(in the rows, 128 means zero)
One turn sends every row of this set to another row. A few are shown first. Where does it send the rows asked after them?
Vob: [100 157 153 113 126 137 113 118 107 141 163  88 132 113 129 105 126 132
 137 172]
zuna: [123 159 137 123 156 130 147 149 122 120 128  97 111 108 143 150 155 116
 108 102]
Dufoz: [134 113 140  82 124 123 158 108 143 116 103 153 122 151 122 115 147 119
 163 134]
vite: [123 122  84 129 125 117 135 122 115 115 152 133 177 117 156  88 129 127
 140 153]
Poze: [129 118 126 106 147 122 100 140 102 121 139 173 133 151 115 109 130 114
 145  76]
Mimoz: [143 140 123  77 138 162 106 108 128 157 170 130 125 122 154  95 106 103
 130 115]
sopum: [137 152 172 148 129 111 104 148 131 146 128 145 121 110 154 102 138  83
 103 146]
velo: [116 148 107 127  86 112 119 169 162 129 140 138 115 147 127 158 142 102
 148 147]
fuzan: [ 98 141 143 171 119 138 150  95 107 114 132 134 139 109 158 134 128 134
 119 126]
zud: [106 109 115 122 104 111  91 123 111 110 167 142 176 133 140 139 108 133
 140 147]
Komi: [170 153 111 126  81 136 105 146 133 121 169 150 155 126 165 103 104 125
 109 133]
Daval: [125 125 134 111 100 134 126 138  88  99 119 153 139 136 124 145  66  97
 148 140]
Deg: [145 128 123 110 125 138  92 117 147 151 124  99 123 120 144 153 156  93
 144 156]
Sanop: [108 142 151  98 118 114 111 131 144 106 136 126 115 139 127 129 131 166
 190 127]
Gosiv: [ 95 154 139 120 100 134 168 135 157 124 141 136 149 154 134 130  74 113
 121 127]
Zopub: [135 129 123 122 127 109 129  95 118 146 144  91 145 155 139 155 152 127
 153  94]
Zel: [140 188 139 112  89 111 124  98 143 145 109 151 142 132 132 139  90  89
 125 126]
mok: [114 142 130 126 118 130 126 146 105 106 178 128 125 115 135 103 147 100
  98 169]
Pumu: [125 179 126  87 108  95 144 158 113 121 103 141 108 122 134 117 140 103
 167 126]
ravak: [138 111 119 119 143 102 121 177 131 182 121 141 132 118 141 127  92 108
 138 117]
Dav: [154 178 132 156 111 128 138 130 173 126 108 154 125 118 145 158 124 113
 128 128]
nuba: [133 153 124  92 116 136 119 151 143 148 175  85 127 119 137 127 129 144
 126  84]
tir: [152 103 141 120 130 148 138 134 148 144 121 178 120 127 171 152 136 127
 109 108]
morit: [118 160 132 149 114 131 124 140  83 133 111 151 127 117 198 144 124 132
 137 133]
Mas: [160 155 141 137 122 132 120 130 131 111 129  82 116  98  97 105 141 118
 125 142]
Fad: [130 143 117  58 119 142 114 138 106 120 139 144 127 114 143  71 113 140
 150 117]
bib: [134 148 113  96 139 106  85 153 124 137 160 101 159 117 138 136 138 115
 166 111]
suba: [130 153 149 102 122 118 142 151 156 148 105 167  98 165 120  94 125 117
 135 127]
bekup: [114 145 151 149 138 113 122 128 115 122 166 111 134 162  93 149 114 137
 121 115]
Bez: [128 165 119 118 117 165 145 128 117 134 133  88 137 136 148 169 105 136
 156 150]
pagi: [130 131 138 102 141  76 123 115  99 127 137 145 164 112 138 144 121 123
 105  90]
vego: [128 140 163 130 120 120 174 133 130 118 122 129 133 108 118 114  80 114
  98 143]
beza: [145 180 122 150  90 138 111 132 115 132 151 167 131 154 133 147 149  97
 118 107]
tik: [124 157 114 131 107 171  96 134 129 126 115 134 139 111 147 142  92 160
 146 155]
deki: [113 156  92  79  79 142 142 152 109 131 123 148 135 147 154 127 126 136
 130 159]
sek: [134 141 156 150 106 137 146 122 110 139 129 105 125 138 139  58 113 124
 151 132]
zif: [167 143  93 125 111 124 121 160 135 171 136 144 131 152 129 101 111  82
 141 120]
dov: [125 165 136 120 108 134 120 105 114 165 119 167 130 142 172 101 162 115
 147 101]
pab: [129 123 181 101 124  96  83 109 102 122 136 158 120 137 119 126 110 124
 147 130]
moku: [130 167 163 104 137 137 137 151  83 123 137 139  92 162 130 108  98 118
 154 126]
Gobo: [160 122 151  80 125 115 156 125 130 138 135 124 154 132 157 166  93 131
 149 117]
zuk: [162  97 137 147 132 119  99 149 115 134 133 136 138 143  99 122 108 140
 161 102]
buf: [146  93 111 127 110 156 140 144 119 133 136 116 109 106 171  95 115 126
 123 103]
pirul: [168  99 124 109 123 132 143 124 125 163 142 115 130 123  99 126 114 112
 104 155]
Dopal: [134 167 106 125  98 106 103 109 130 114 123 159 145 119  96 104 132 103
 173 120]
Vuda: [138 152 129 128  96 137 123 115 129 106 141 170 152 101 133 127 140 164
 110  90]
kep: [153 130 134 103 161 157 162 148 124 110 127 176 133 133 124 152 125 118
 126 135]
bor: [108 126 172 144  94 125 126 146 132 125 135 137 113 121 169 100 147 153
 111 113]

Deg goes to pagi
Fad goes to zif
Where do these go?
vite goes to Mimoz
Dufoz goes to Zel
Poze goes to suba
Mas goes to Zopub
pirul goes to Gobo
sopum goes to zuna

One turn sends every row of this set to another row. A few are shown first. Where does it send the rows asked after them?
kom: [147 144 116 122  81  76 177 167 199 129  84 138 163 115 185 120 115 167
 196 157 125  84 153 162 106 128 119  83 161 127 126 129 122  97 182]
Fedin: [150  98 106 121  10 117 166 187 203 123 142 146 109 147 158  67 160 184
 144 137 138 113 134 120 108 115 108  74 126 144 110 130 120 120 179]
nulu: [147 108  78 125 106 112 202 174 197 150  85 175  97 162 139 178 119 157
 205 105 118  91 131 146 107 115 112  84  99 154 134 114 131 101 130]
vuse: [156 106 114 135  86 154 195 170 149 157  79 168 108 172 152 145 151 142
 124 132 127  48 120 169 128 126  92 104 142 186 145 124 113 114 153]
dif: [158 139  82 115  69  77 161 184 165 145  94 180 118 162 159 129 125 172
 211 138  86  72 143 159 121 133  88  94 150 174 135 118 152  98  79]
Mev: [149  85  85 140 105 136 190 176 205 136 142 146 135 159 140  67 149 168
 159 164 141 131 149 126 115 106  82  83 137 131 133 125 150 134 168]
dizel: [152 131 146 160  46 114 133 169 183 159 109 154 109 165 167  54 128 157
 207 117 137 130 154 163 124 130  89 112 120 173 137 120 133  93 136]
Bazis: [141 114 160 152  34 126 154 170 184 141 109 162 114 156 160  51 136 148
 169 127 131 129 138 143 116 113  91  94  91 190 119 140 138  93 124]
fil: [139 139  83 132 133 102 188 183 174 140 112 162 116 153 154 158 123 144
 163 138 129  73 147 138 127  72  91  84 186 161 127 150 134 110 189]
Mup: [157  96 119 146  59  78 135 162 174 115  84 156 122 160 154  75 138 177
 145 125 154  66 146 131 115 166 102  83 139 209 118 141 151 107 144]
Mizis: [163  93  91 168 111 136 175 204 181 156 140 157 110 177 149  77 139 166
 181 160 136 117 145 110 116 107  98  94 122 118 136 125 124 122 183]
Fesif: [145 100  90 130  31 156 168 171 186 144 126 164 103 156 126 111 119 171
 197 121 106 121 126 129  96  78  84  79 184 134 113 154 131 134 159]
dizuk: [144 107  88 129  32 167 157 174 180 131 148 166 113 159 152 120 123 147
 185 136  89  93 128 129  93  71  97  84 150 120 120 148 108 104 166]
tope: [134  91  87 144  35 139 152 151 168 142 148 144 111 147 150 139 136 164
 184 136 107 119 136 132 114  70  73 103 173 135 110 151 112 114 166]
saru: [124 144  93 132 126 116 204 191 176 147  88 179  97 159 146 149 114 157
 144 124 128  95 143 142 111  73  99  78 179 152 117 159 129 118 179]
zasan: [139 149 170 139  68  99 169 223 176 145 122 180  87 160 162 129 151 157
 139 144 127  77 137 167 111 106  97 122 137 151 118 113 135  89 110]
nalop: [134 120 123 148  60  96 131 162 177  99  84 169 120 162 174  90 135 181
 131 130 141  88 155 162 127 173  99  84 118 179 108 135 129  69 144]
bidu: [163 130 118 155  71 109 131 182 164 129  84 180 103 154 169  76 118 178
 160 116 126  61 145 136 121 191 114  90 128 181 114 130 145  91 151]
sadu: [180 110 101 156  35 114 141 182 185 135 153 144 106 140 184  84 139 186
 186 145 131 111 118  93 126 131 113  88 144 145 110 141 118 118 182]
pepa: [143 112 100 123  65  74 171 168 161 132  90 169 117 151 164 134 132 180
 177 153 102  79 134 124 104 107 103  87 135 199 118 144 130 110  55]
korag: [176 159 144 136  75  86 161 201 197 143 121 181 112 172 163 109 130 146
 172 142 129  75 115 162 104 117  98 115 180 161 148 117 179 117 106]
ged: [157 107 127 141 110 168 184 165 165 134  73 156 120 150 159 158 143 178
 155 146 142  75 120 156 143 136  89  82 170 193 121 136 103 107 129]
Mife: [128 122 106 120  51  71 171 203 155 142  80 186 102 183 150 138 141 175
 174 135  98  83 152 165 112 111  89  88 116 167 121 130 114  84  81]
lanez: [149 119 127 147  47  50 194 185 173 149  49 161 117 148 153 122 121 163
 170 152 136  99 135 149 103  95 106  94 132 149 123 135 135 105 208]
nelo: [143 126 139 135  71  93 213 183 172 143  77 163 140  94 174 115 112 157
 156 152 103  90 123 117 100 129 120  76 131 150  92 167 142 120 169]
lotut: [157 116 151 148  56 121 138 161 184 146 138 138 138 137 178  53 136 145
 200 128 130 107 147 133 121 133  96  98 118 191 128 140 134 103 118]
betim: [139 100  89 172 108 140 184 168 186 142 134 163 113 163 166  85 134 173
 145 165 130 157 137 121 122 108  86 100 120 116 121 140 130 116 165]
nepad: [151 134 171 146  82  89 161 189 196 118 120 161 114 148 172 132 143 175
 155 164 150  99 118 137 108  99  98 103 173 183 114 139 144 107  79]
Nit: [135  93  83 130 104  98 205 161 195 134  99 165 119 158 149 190 131 147
 182 113 120 101 125 139 113 110  99  79  94 162 123 139 126  96 117]
Masig: [144  93  74 121 111  94 204 155 199 153  99 154 120 152 140 174 128 155
 200 100 128  90 132 138 103 120 106  84 122 165 137 129 136 127 115]
tagok: [154 129  91 146  20 112 153 172 198 135 135 163 106 156 179  77 136 185
 159 124 124 149 122 144 128 143  92  91 150 118 113 137 132 112 182]
maver: [173 116 105 136  95 147 181 158 181 127  65 174 134 200 156 138 131 148
 157 134 144  72 104 178 125 132  90  78 177 179 160 137 122 111 142]
beri: [129 141  89 118 131 126 201 180 188 121 105 171 117 146 156 147 118 146
 139 146 124  74 141 131 106  62 109  69 168 163 121 155 133 109 173]

Mup goes to nalop
Mev goes to betim
Where do these go?
pepa goes to Mife
Bazis goes to dizel
nepad goes to zasan
sadu goes to Fedin
tope goes to dizuk
Nit goes to nulu
nelo goes to lanez
saru goes to fil
ged goes to vuse

One turn sends every row of this set to another row. A few are shown first. Where does it send the rows asked after them?
tefab: [121  83 130 151 145 153 107 147 134 176 121 124 105 134 156  92 168 131
 133 141 107  88]
ruto: [ 95  97 127 144 124 134 133 172 121 143 101 139 107 150 159  77 143 119
  85 145 133 104]
poger: [ 93 101 141 134 123 176 125 152 121 123 121 152 118 151 165  92 108 115
 126 139 117  84]
fom: [131 102 153 117 128 147 127 139 145 173 121 133 110 149 147  63 164 131
 133 150 106  64]
golo: [134 143  95 136 164 109 114 171 113 120 126 125 112  79 164 128 163  61
 142 135 142 107]
supi: [ 90 104 153 129 140 127 125 123 111 130 116 137 137 153 176  55 143 114
 119 147 121  94]
Zera: [137 136 115 117 150 117 130 159 103 130 146 103 139  87 158 154 158  75
 125 135 142 105]
genum: [ 91 138 106 169 107 134 124 145 136  82 111 152 104 112 147 124 138 107
 170 146 133  99]
favam: [144 190 142  99 160 110 122 163 129 130 156 142 114 123 150 103 159  71
 150 171 137  96]
migi: [140 144 133  76 125 124 161 173 112 123 147 125 147  75 148 115 140  85
 127 121 143  95]
Nasil: [140 154 130  85 122 118 149 190 128 113 138 145 113  74 159  91 127  73
 157 117 145  84]
Lon: [140 122 125 143 150 139 111 166 133 138 108 142 125  57  98 101 171 127
 169 141 142 112]
gabu: [ 89 145 144 132  99  94 142 138 131  88 125 153 125 109 155  65 147 122
 178 135 138 112]
vobar: [144 140 165 142 138  99 104 158 137 156 128 112 109 105 113 109 165 129
 187 165 151  95]
sudo: [150 138 147 116 115 126 130 148 148 128  93 134 118  80  99  89 152 112
 178 152 144  51]
bav: [122  76 135 121 125 165 128 148 136 159 114 139 118 111 153  65 152 133
 139 117 105  74]
zefu: [ 97 166 120 151 113 105 139 162 144 107 114 163 101 134 126  87 172 120
 131 173 141 123]
Begel: [146 174 142  86 142 121 145 156 119 135 155 120 139 119 140 130 157  78
 118 164 140  88]

poger goes to supi
vobar goes to Lon
gabu goes to zefu
Where do these go?
Nasil goes to favam
fom goes to tefab
Begel goes to Zera

One turn sends every row of this set to another row. A few are shown first. Where does it send the rows asked after them?
Dab: [128 153 155 166 116 138 136  85  94 143 112 109 132 148 106  74 120 132
 117 116 132 148 158 118 143 160 130 140 165 134 122 151 150 107]
riv: [112 121  81 115 118 170 115 150  96 125 132 128 130 128  93 136 127 104
 142 127 175 139 116  85 173 155 138 136 140 106 115 119  99 129]
mufad: [137 118  89 108 128 167 107 159  95 119 129 131 132 123 109 122 144 107
 154 134 167 134 108  83 169 144 132 137 143 104 107 131 109 139]
pagon: [132 135 159 167 120 120 144 107 120 108 104 126 119 137  92 180 159 121
 139 128 121 117  88 174 130 166 151 133 114 129 138 122 104 124]
Pobav: [125 159 172 102 114 134 148 143 135 135 129 123 110  96 135 149 143 123
  79 119 157 131 153 118 140 179 161 128 149  70 135 101 132 122]
pozu: [152  99 101 107 126 156 106 122 124 151  98 129 118  94  95 133 106  75
 136 157 136 116 153 160 123 144 129 127 128 153 145 158 128 117]
Zovut: [133 136 152 139 112 157  85  99  81 107 139 117 141 121 144 146  97 130
 137 158 127 125 108 158 164 145 144 158 117 142 106 152  98 119]
Kat: [131 107 113 124 141 156 128 168  92 122 102  95 124 135  90 139 125 143
 146 127 170 130 102 112 168 130 129 117 134 142 112 123 131  98]
Selag: [126 126 159 156 116 169 125  86 116 128 129 130 137 130 112  76 154 137
 114 103 143 143 188 120 133 139 127 143 152 143 130 149 145 128]
ganuk: [136 103  98 115 130 133 124 135 121 141 108 145 112  93 100 124 104  72
 133 130 135 134 177 171 153 169 131 116 137 150 113 121 123 144]
Bof: [138 108 125 123 110 156  89 116  93 100 127 135 116 121 136 130 145 127
 139 103 149 140 101 191 134 166 154 132  86 132 103 114  81 126]
Mevis: [127  99 120 121 143 178 128 171 104 111 115 104 132 123  89 142 139 139
 138 126 185 129 127 114 164 120 135 119 124 148 118 126 122 105]
kupag: [150 129 137 138 130 127 152 122 122  93 145 138 170 108 110 139  99 145
  99 159 116 147 125 131 112 156 107 127 145 101 159  88 137  95]
pobe: [114 122 150 155  95 161 107 114  76  84 144 134 125 117 124 159 121 137
 136 112 125 148 129 165 154 133 165 124 150 128 105  96 106 155]
Lita: [154 126 137 133 120 134 131 142 150  86 150 146 177 114 123 117 118 148
 103 164 125 152 128 147 108 155  97 130 129 116 154  98 134 110]
tuziv: [146 118 118 124 119 147 119 159 102 154  98 122 109 101  97 133  93  81
 138 166 122 132 164 140 112 131 137 132 171 135 136 151 105 148]
zese: [167 134 125 118 140 115 144 147 119 106 138 144 163 112 128 108 110 135
 101 159 125 154 120 133  94 176 105 141 121  87 142 101  92  99]
Vuz: [123 171 173 109 103 132 119 157 149 145 100  98 112 132 135 140 115 141
  80 138 150 136 124 122 123 172 146 131 142  95 145 132 132 101]
mevop: [147 115 112 125 116 140 135 150 108 128  96 126 104 109  82 131 115  70
 138 133 139 143 150 169 115 148 155  91 174 136 135 120 138 140]
tus: [155 132 134 145 116 146 127 108  93 162 113 116 105 135 119  47 178 130
 129 114 146 140 145 136 105 163 122 150 136 115 127 146 116 114]
gulav: [121 134 145 135  94 165 120  82 122 134 109 127 119 111  98 102  91 140
  69 149 130 129 159  99 103 125 145 144 157  95  99 132 126 112]
zuze: [139 126 168 156 122 140 130 114 133 104 110 130 125 129 102 171 175 125
 141 142 126 111  96 170 117 147 146 146 104 137 145 144  94 134]
Vusi: [125 130 130 150 114 155 150  86  86 164 122 119 104 126  91  79 160 122
 108  96 160 142 166 131 112 171 138 146 135 106 140 123 103  99]
Zeme: [110 135 151 156 125 127 130 106 128 110 118 156 131 126 114 172 142 115
 131 122 108 125 129 138 144 172 142 161 111 127 119 134  60 161]
tumo: [131 147 145  98  98 134  94 142 161 158 103 123 105 112 160 128 138 154
  98 135 128 124 119 119 134 172 111 150 128  92 134 123 139 125]
viba: [140 128 143 135 112 159 110 116  48 116 120 107 110 120 121 159 117 125
 133 127 137 135  95 153 104 139 177 141 131 104 129 128  63 113]
tipe: [142 134 145 123 105 141 118 100 141 105 116 145 122 120 119  61 120 129
  83 134 141 141 152 138 133 155 141 124 141 108  58 120 154 130]
bal: [138 121 164  88 126 139 122 127 156 132 107 134 109  91 150 146 157 152
  91  98 138 121 143 124 136 163 133 127 128  96 130 105 157 121]
felug: [150 126 129 118 111 140 130  84 117 155 104 117  99 106 105  77 117 135
  80 156 149 112 130 144 114 157 129 148 110  99  86 120 131  79]
Zul: [130 148 161 158 127 112 129 125 116 109 111 148 128 136 125 158 142 114
 147 136  96 130 109 135 136 166 144 158 131 117 113 145  70 168]
lero: [147 115 114 124 127 132 143 142 130 104 140 155 155 105 118 123 118 148
  96 134 123 158 137 132  85 167 103 134 122  89 154  79  89 113]
Binuk: [138 123 144 135  87 164 139 126 125 128 117 124  90 110  94  78 149 143
  79 141 159 136 153 149  82 128 151 124 147  92  95  97 124 123]

Vusi goes to Dab
Binuk goes to gulav
Where do these go?
viba goes to Zovut
zese goes to Lita
Kat goes to mufad
pozu goes to ganuk
zuze goes to Zeme
tumo goes to bal

One turn sends every row of this set to another row. A few are shown first. Where does it send the rows asked after them?
Miko: [163 144 166 139 111 124 129 126 128  96  89 141 117 110 129  91 141 122
 141 123 125 163]
Dofu: [104 137 124 145 114 134  86 128 128 108 162 144 128 187 122 115 110 149
  81 138 138 136]
pef: [146 120 138 149 152 122 109 109 145 125 167 107 129 122 107 164 110  99
  94 114 115 109]
Loke: [132 145 125 105 105 132 137 104 124 124 124 147 116  98 163  84 148 134
 149 139 117 165]
beze: [112 126 111 120 122 131 131 131 109 164 122 119 168 169 138 159 110 119
 119 161 126 105]
ruk: [138 144 121  94 110 139 130 118 123 124 125 137 127  92 165  95 159 127
 150 141 120 161]
Nalu: [120 158 127 126 107  87 152 127 131 125  91 142 111  90 128 119 156 127
 148 113 129 149]
rovan: [122 164 125 117 125  91 139 132 145 117  96 143 105  84 129 128 155 129
 145 112 135 145]
modip: [115 141 121 135 134 135 105 113 131 107 170 161 132 183 121 118 104 160
  89 120 147 124]
muvo: [102 134 134 141 110 143  84 108 120  95 161 140 124 187 114 113 117 161
 115 119 142 129]
Sov: [105 105 112 108 116 135 126 123 101 166 128 109 163 165 124 148 134 121
 140 144 138 107]
Lami: [126 122 107 122 113 132 141 133  93 152 136 128 178 163 129 160 120 122
 121 133 132  94]
Tubi: [124 116 144 150 151 120 101  97 151 120 142 106 105 125 102 168 107 104
 128 117 119  98]
leg: [161 155 160 132 111 133 120 138 124  83  91 147 125 117 132  97 146 131
 145 120 135 156]
niru: [125 136 136 166 137 125 104 108 146 116 152 107 115 128 117 172 105  93
  99 128 108 101]

rovan goes to ruk
muvo goes to Tubi
pef goes to Lami
Where do these go?
Nalu goes to Loke
niru goes to beze

One turn sends every row of this set to another row. A few are shown first. Where does it send the rows asked after them?
vofa: [182 113 138 101  90 176 126 139 126 109 119 101 118 126 143]
Letu: [154 125 120  87 112 179 112 112 116 138 155 115 112 138 166]
fisu: [142 141 137 159 138 140 110 131 142 112 112 159 135  91 113]
tani: [134 124 134 124 134 197 126 139 143 135 179 105 122 121 148]
tise: [159 103  96 125 151 147 147 154 120 118 144 115 148 132 152]
gekos: [103 111 121 107 123 161  99  83 151 138 111  92 138 137 153]
keli: [149 153 146 137 151 148 126  99 116 100 116 134 139 168 102]
tika: [157 132 157 138 112 105 143 129 147 122 115 147 109 136  89]
besi: [114 117 106 113 102 116 117 148 144 134  89 123 104 104 111]
baled: [147 126 137 136 120  86 146 129 141 131 122 146 115 144  96]
bisut: [145 133 146 140 117  90 139 120 157 130 122 129 111 123  89]
duk: [124 108 146 131  93 111  87 138 137 120 134 160 133 147 127]
Merur: [137 108 120  85 163 172 125 131 135 118 137  88 125 128 154]
mozap: [112 115 141 131 131 212 129 128 155 126 104 115 133 134 131]
rapon: [150 117 125 138 105 143 109 123 148 130 178  79 136 108 148]
dumu: [128 166 117 135 105 152 139 103 129 137 111  94  98 136  87]
mukep: [ 99 126 132 133 117 124 127 127 135 129 147 102 127 187  96]
pez: [115 123 107 138 120 183 120 105 126 152 136 147 143 157 159]

pez goes to mozap
keli goes to dumu
Letu goes to tani
Where do these go?
bisut goes to baled
fisu goes to besi
vofa goes to rapon

